500 stands for zero in the data rows.
Some points, one per row:
[240, 504, 590, 884, 324, 416, 336, 408]
[470, 355, 535, 336, 545, 616, 379, 513]
[530, 537, 728, 687, 195, 470, 428, 577]
[504, 744, 524, 932, 347, 573, 522, 347]
[562, 423, 473, 396, 512, 522, 465, 544]
[490, 438, 329, 658, 503, 556, 444, 564]
[430, 621, 555, 673, 385, 486, 511, 542]
[439, 161, 273, 152, 709, 580, 651, 627]
[550, 299, 424, 0, 665, 428, 725, 596]
[581, 665, 457, 350, 628, 358, 467, 424]
[476, 412, 455, 501, 474, 514, 762, 602]
[482, 306, 519, 458, 546, 618, 441, 589]
[517, 663, 505, 725, 509, 391, 432, 493]
Here are 16 more points, each followed by its number:
[515, 602, 672, 736, 272, 503, 433, 427] 0
[427, 507, 499, 534, 497, 537, 562, 553] 1
[566, 649, 474, 702, 338, 596, 396, 439] 2
[449, 474, 612, 489, 387, 537, 405, 494] 3
[614, 613, 470, 509, 461, 474, 557, 466] 4
[393, 362, 344, 385, 653, 454, 560, 493] 5
[219, 781, 777, 999, 123, 464, 176, 316] 6
[597, 552, 522, 255, 538, 419, 607, 612] 7
[583, 508, 407, 442, 423, 541, 567, 507] 8
[515, 492, 588, 683, 411, 511, 399, 417] 9
[539, 542, 446, 658, 384, 476, 340, 457] 10
[782, 562, 578, 0, 682, 391, 595, 545] 11
[296, 445, 386, 653, 573, 442, 423, 454] 12
[706, 436, 316, 284, 753, 458, 409, 442] 13
[524, 519, 397, 243, 634, 565, 583, 510] 14
[544, 602, 483, 407, 418, 517, 544, 589] 15
Which three of these numbered points are nearest to each point below, ignoring the direction in which the first points spread most? Their numbers follow each, nearest first.
[465, 447, 466, 541, 451, 621, 312, 553] > 10 3 9
[734, 624, 528, 64, 613, 441, 551, 595] > 11 7 4
[266, 413, 496, 839, 447, 517, 385, 457] > 12 5 1
[815, 597, 536, 165, 440, 458, 648, 546] > 11 7 4
[557, 430, 634, 388, 568, 501, 452, 454] > 9 0 3
[624, 580, 423, 524, 521, 423, 579, 483] > 4 8 14
[397, 505, 592, 822, 298, 530, 610, 548] > 1 0 8
[497, 426, 554, 138, 584, 386, 620, 601] > 7 0 15
[347, 410, 418, 443, 608, 404, 590, 527] > 5 12 1
[625, 400, 394, 95, 706, 480, 777, 513] > 4 14 7
